In the rows, 128 means zero.
The rows of T fall into a few groups, and each row is roughly a mix of its group's hidden directions.
T (192 x 13):
[[165 162  81  83 137  97 115 146 129 110 107 111 120]
 [117 102 142 134 148 167 117 134 119 168 180 158  97]
 [ 92 166 109  99  85 113 153 113 116  88 109 142 140]
 [ 91 161 113 128 104 150 120  99 128 115  77 150  91]
 [144 112 153 138 140 129 139 125 139 147 190 128  69]
 [125 139 128 138 121 129  86  79 179  93 137 106 106]
 [ 52 156 137 127 142 163 105 108 137 139 128 127 123]
 [128  76 170 120 154 112 110  77 129 155 136 120 119]
 [151 122  94  99 116 103  70 116 158 121 140 115  93]
 [121 132 138 115  78 152  94 104 122 115  85  92 156]
 [164  99 162 115  99 160 112  95 107 147 101  99 145]
 [149 117 122 113 121  88 103 103 141 105 119 160  67]
 [144 139 130 123  88 106 101 112 113 113  59 150 119]
 [ 56 135 104 117 132 132 105 121 140 156 153 143  97]
 [ 71 143 132 148 142 166 151 146 136 136 149 162  95]
 [116 118 117 101 100 129  84 124 105 141  79 101 168]
 [148  94  97 119  93 144 101 110 149 111  78 140 155]
 [105 125 144 126 101 167 154 129  93 151  80 151 160]
 [172 149 119 151 131 131 137 154 156 127 137  68 160]
 [143  93 107  98 140 106  91 120 150 115  84  86 122]
 [160 148 134 115 174 156 115 182 137 146 154 155 124]
 [144 150 152 144 129 142 139 132  97 132 156  59 157]
 [144 134 177 165 106  98 151 170 100 127 128 123 153]
 [172 102 171 116 146 122  97 121 136 138 159 149  86]
 [110 142 115  93 172 152  92 147 126 156 143 122 175]
 [188 112 118 137 118  95 144 120 157  98 115  92 106]
 [149 137 156 164 123  87 167 158  98 125 115 159 149]
 [149 150 155 147 145 125 187 156 118 139 159 150  96]
 [188 137 119 110  93  83 129 131 112  98 116 154 124]
 [147 138  97 131 103  93 170 161  99 135 169 122 152]
 [ 68 126 165 153 131 153 124 107 132 142 168 113 104]
 [140 136 167 136 172 152 142 166 147 132 147 179 124]
 [118  99 121 150 116 135 102  75 114 151  90 101  93]
 [156 104 125 115 125 122 153 159  95 105 136  81 175]
 [ 96 145 124 134 102  78 175 123 135  97 148 142  98]
 [ 92  86 172 174 120 126 131 109 157 145 115 140 147]
 [ 90 143 120 135 125 137 102  79 139 118 137 114  66]
 [120  80 172 140 152 141 141  93 127 144 145  82 125]
 [112 132 135  84 130  80  99  72 130 112 140 127 111]
 [128 108 147 159 132  61 154 121 140  89 132 132 103]
 [ 83 182  88 127 117 149 145 162 138 120 131 151 139]
 [ 66 159 161 140 133 152 116 107 147 106 134 123  94]
 [164 111  84 106 114  82  95 148 111 151 102 124 130]
 [163  95 135 153 103  91 110  85 121 132  85 130 114]
 [145 104 176 160 113 142 138 117 121 155 164 122  79]
 [102 111 117 172 128 178 147 167 149 140 119 122 163]
 [104 152 108 153 120 151 113 137 143 122 125  59 163]
 [133 119 144 133  89 143 151 117 102  92  86 181 133]
 [125 117 154 114 112 158  60 134 109 156 106 100 138]
 [191 113 132 109 101 102 101 137  99 109 105 107 148]
 [152  72 162 151 110 124 166 121 100 148 125 146 151]
 [117 130  74  73 140 136 122 135 114 168 122 109 156]
 [158 110 176 120  98 123  93 122  99 151 104 115 166]
 [111  95 137 123 144 137 161 104  91 171 143 142  81]
 [178  78 162 161 115 107 146 134 143 107 138 137 117]
 [125 156 112  92 155 133  86 120 128 126 106  72 156]
 [ 94 159 113  94 120 135  99  95 155  84 114 143 103]
 [125 128 119 121 122 131  68 110 148 134 119  60 128]
 [130 123 132 111 123 104 157 154 135 168 168 188 129]
 [101 161 112 151  79 148 135 111  97 119  91 100 147]
 [181 139 137 149  86 140 135 130 114 123  87  87 110]
 [127 178 118 134 113 104  93 103 158  90  92 117 143]
 [142 155 109  91 145 129 111 169 169 111 176 127 119]
 [172 102 109 100 153 118 131 138 133 140  91 177 155]
 [121 119 154 167 122 138 176 153 145 137 176 114 161]
 [108 126 145 159  91 146 121 107 149  89  81 160 115]
 [173 105 121 130 158  98 129 120 145 165 163 117  86]
 [120 138 163  88 147  82 129 100 100 147 169 139 124]
 [120 157 136 154 139 109 131 125 172 134 190 143  95]
 [112 138 121 121  89 125 117  98  67 132  81 118 144]
 [172 103 175 124 107 104  88  99 117 134 120  99 134]
 [140 117 106 125 107 116  80 117 131 102  59 130 121]
 [134 156 126 101 149  83 144 161 102 133 178 152 139]
 [134 166 127 128 112 114 115 184 134  81 112 147 163]
 [112 133 132 154 130 161 128 163 133 161 168 169  88]
 [179 147 131 117  99 112 141 141  92 165 117 127 172]
 [ 93 149 148 133 108 142 160 156  84 113 101 160 158]
 [ 89 153 139 159 147 168  98 106 125 115 153  89 106]
 [106  83 135 137 150 147 152 113 118 149 182 129  90]
 [ 93 109 157 175  88 145 154  90 120 122 111 144 127]
 [170 106 132 116 137 176  98 115 119 122 108 168  91]
 [162 135  97 138  96 130 150 177 113 100  93 148 150]
 [137 154  97  81 164 101 100 163 151 123 150 116 118]
 [194 134 120 125 132 126 144 149  96 141 112 168  96]
 [101 153  91 132 158 167 166 145 148 139 166 142 112]
 [156 123 129 111  62 100 149 128 109 147 104 164 137]
 [114 132 103 130 154  93 129 108 160  85 156 106  83]
 [ 71 158 122 109 157 162 134 109 139 100 129 144  92]
 [146 133 153 160  74 109 168 152 116 104 114 135 158]
 [184 113 138 119  89 110 120 160 103 156  96 136 147]
 [148 127 144 103 123 145 122 164 148  78 101 177 109]
 [ 97 139  86  96 112 123  92  95 133 134  85  99 133]
 [112 102 122 130 134  82 169 139 129 157 180 145 104]
 [ 97 154 126 165  93 149 182 128 126 106 136 162 121]
 [157 106 127 129 144 140  83 117 141 165  96  77 113]
 [124 163 133 162 109 128  92 176 130 111 117  80 142]
 [145 167 110 131 150 109 104 154 169  79 103 130 143]
 [147 150  89 120  88 121  97 130 135  84  81 125 119]
 [146 158 164 144 147 107 180 142 120 124 161  95 103]
 [160 161  92 144 105 121 138 185 133 109 126 164 135]
 [130 152 150 146 138 131 159 154 118 139 189 116  82]
 [ 65 131 123 137  99 147 135 112  86 112  93 148 128]
 [176  86 162 138 115 112 110 122 142 111 132 114  78]
 [176 125 140 110 177 106 140 164 145 134 159 139  99]
 [ 98 102 119  79 154 113  86 113 147 150 129 156 100]
 [128 142 111 145 109  95 179 144 118  84 101 161 106]
 [179 124 159 133 133  95 164 155  82 125 146 116 125]
 [ 81 135 144 174 151 160 123 138 126 114 167  94 126]
 [177 109 117 122 122  67 136 125 106 151  98 153 125]
 [ 91 136 121 162 165 152 121 134 159 102 157  82 125]
 [160 132 131 107 104 127 142 170 143 162 129 164 179]
 [184 116 174 151 140 134 150 160 125 128 161 151 125]
 [161 142 119 113 151  95 132  99 152 147 169 136  77]
 [136 107 169 162 106 102 145  89 109 122 113 158  89]
 [141  89  91  97 142 121  91  91 162 121 131 120  96]
 [ 62 142 138 164 101 122 129 138 161 110 149 145 110]
 [176 106 106 104 170 134 130 142 128 160 173 149 131]
 [ 99 148 103 130 114 157  90 114 142 121  91  72 133]
 [144  87 122 155  86 121 101 103 126 132 106  74 136]
 [182 153 124  96  99 131 115 111 111 157  82 136 122]
 [151 140 168 125  92 128 125 122 121 111  79 170  95]
 [ 71 169 108 140  92 132 135 104 123 123 100 122  97]
 [160 142  94 112 156  87 125 188 125 124 114 147 127]
 [211 100 116 109 141 117 133 134 117 127 152 123 121]
 [159  91 138 121 174 130 115 156 134 175 159 122 151]
 [125 100 143 158 158 110 125 131 157 107 179  94  96]
 [ 61 125  88 121 136 115 108 111 161 114 135  99 140]
 [119 102 164 155 129 119 158 136 101 126 160 165  80]
 [ 87 116 108 131 139 156 102  71 156 113 133  93 122]
 [158 157 122 110 114 137 135 160  98 187 102 119 154]
 [126 170 124 149 107 108 120 146  99 125  65 125 160]
 [109  95 121 102 157  91 100  93 153 118 155 141  92]
 [145 110 140 154 126 125 155 139 118 162 174 130  68]
 [101 126 150 126  83 148 119  85 126 109  85  90 138]
 [163 120 116 113 139 155  56 111 144 147 119 107 113]
 [139 146 127  99 158  73 140 138 100 133 160 169 109]
 [178  86 165 147 106 122 150 148 132 100 116 148 103]
 [128 149 123 125 114 109 143 173  92 116  84 159 169]
 [186 113 107 136 131 128 128 173 140 147 103 173 134]
 [139 116 145 131 107 117 134  92  63  98  90 141 131]
 [108 152 156  89 120 145 167  91 138 138 174 145 145]
 [147 157 141 148 154 125 143 135 134 161 196 123  99]
 [ 55 156 107 138 115 156 109 113 116 136 118 101 136]
 [168  72 153 138 125 112 110 158 154 106 128  93 132]
 [122 141 131 118 119 129 131 205 117  92 148 161 132]
 [191 123 111 103 152  91 154 165 126 133 136 141 140]
 [156 119 113 103  91 113  90 101 144 109  87 104 158]
 [165  63 110  98 131 140 110 135 127 161 128 126  98]
 [122  90 148 134 160 167 160  85 132 157 144 112 102]
 [ 82 131  79  98 130 104 108 100 110 109 105 148 106]
 [157  82 133 128 156 136 122 151 138 169 157 170 107]
 [182 149 117 104 144 113 119 123 134 129 188 116  98]
 [ 88 132 126 143 138 144  69 150 158 144 132 102 164]
 [151  84 145 159 100 123 133 100 109 141 122  72 146]
 [129 110  98  84 130 159  84  89 130 125 100 100 133]
 [130  93 106 117 119 157  92 109 123 134  61 114 124]
 [ 98 130 162 145  98 138 149 103  92 112  80 161 125]
 [131 162 157 144 123 101 150 144 139  83 142  79 155]
 [ 85 123 173 170 102 130 155 103 140 101 138 140 105]
 [128 156 166 171 105 159 140 107 112 117 106  81 117]
 [ 62 106 123 136 110 136  97 108 142 110 120 110  87]
 [135 136 110 131  86 112  85 113 121 121  70 110 160]
 [178  88 111 127 146 159  83 142 129 151  99 120 132]
 [ 83 122 168 157 147  94 113 156 133 141 155 114 161]
 [161  84 128 122 102  84 148 134 169 100 135 154 133]
 [160 122 149 101 112 156  79 150 120 156  93 121 160]
 [ 75 120 137 138 174 126 127 135 153 159 176 134 140]
 [179 116 122 113 153 142 128 173 121 135 164 173 125]
 [186 148 166 142 103  93 147 125 121 155 107 135 148]
 [123 149 124 105 183 143 166 155 145 140 177 134 124]
 [138 172 131 130 116 134  89 116 174  84  94 115 141]
 [ 99 157 140 142 114 125 174 128 126 107 145 171  80]
 [172 140  99 116  96 104 119 144 127  80  98 116 159]
 [122 148 153 115 173 140  87 142 152 125 159  78 125]
 [140 160 122 124 142  83 166 148 116 116 168 164 100]
 [121 140  73  92 132 104 115 127 112 142  86 121 170]
 [126 138 100 101 123 122  83  78 142 139 106 109  84]
 [101 143  80 155 112 166 139 140 163  96 100 119 115]
 [ 98 127 146 177  72 122 123 121 149  88 125 110 118]
 [127 102 118 107 174 149 149 122 147 158 185 116 108]
 [153 130 101  80 150 107 153 129 126 146  97 180 136]
 [153 110 130 120  87  78 144 148 145 165 165 144 139]
 [178 128 133 125 163  99 125 118 152 139 170 108  87]
 [160 114 138 104 160 131 158 109 135 182 152 132  89]
 [ 83 102 150 133 151 134 136 130 127 158 191 142 146]
 [138 130 132 118 142 116 153 100 130 121 136 182  62]
 [158 119 143 145 172 129 167 161 145 146 176 122 144]
 [105 134 114 117  94 161 193 120 114 121 112 154 155]
 [133 164 105 140  85 117 141 124 104 111  94  83 162]
 [103 112 151 165 155 186 143 129 126 162 112 105 109]
 [ 92 192 130 133 119 168 144 137 112 110 127 161 114]
 [128 109 160 136 162 154 164 131 112 164 147 178 144]]

One row of each group comes first, with its name. Which group is each row after those in?
[153 131 113 122  66 120 126 107 124 113  70 110 136] -> G
[141  92  93 110 139 136  64 139 147 165 127 122 116] -> N
[153  82 117 108 163 140 127 151 156 128 171 136  90] -> V
[140  94  94  93 128 151 119 148 106 131  99 131 185] -> Y

[116 122 129 159  81 112 183 113 111 112 112 168 132] -> N
[129 112 102 104 157  85 170 124  99 164 155 150 126] -> V
[203 122 132 114 114 116 110 126 129 121  92  97 148] -> G
[166 115 154 156 167 127 173 161 135 152 154 125 146] -> V
[ 93  91 117  97 128 107  90  85 136 103 106 141 105] -> G
[ 49 164 130 143 122 127 157 122 141 112 136 128 121] -> Y
[150 110 151 131 142 109  77 166 122 151 146 107 173] -> Y
[ 84 152 129 154  85 106 136 110 134  99 131  82 111] -> N
[ 77 176 112 132 135 177 128 134 106 158 111 122 124] -> G
[130 115 114 111 128 124  96  64 149 143 129 111  78] -> V
[148 121 144 146 112 154 112 154 186 101 146 116 171] -> G
[ 65 137 131 134 149 142 165 114 117  87 121 158 146] -> V
[164 119 106 108 170 132 112 117 134 121 162  82  89] -> Y
[150 146 111 130 162 137 112 171 177  98 138 108 161] -> V
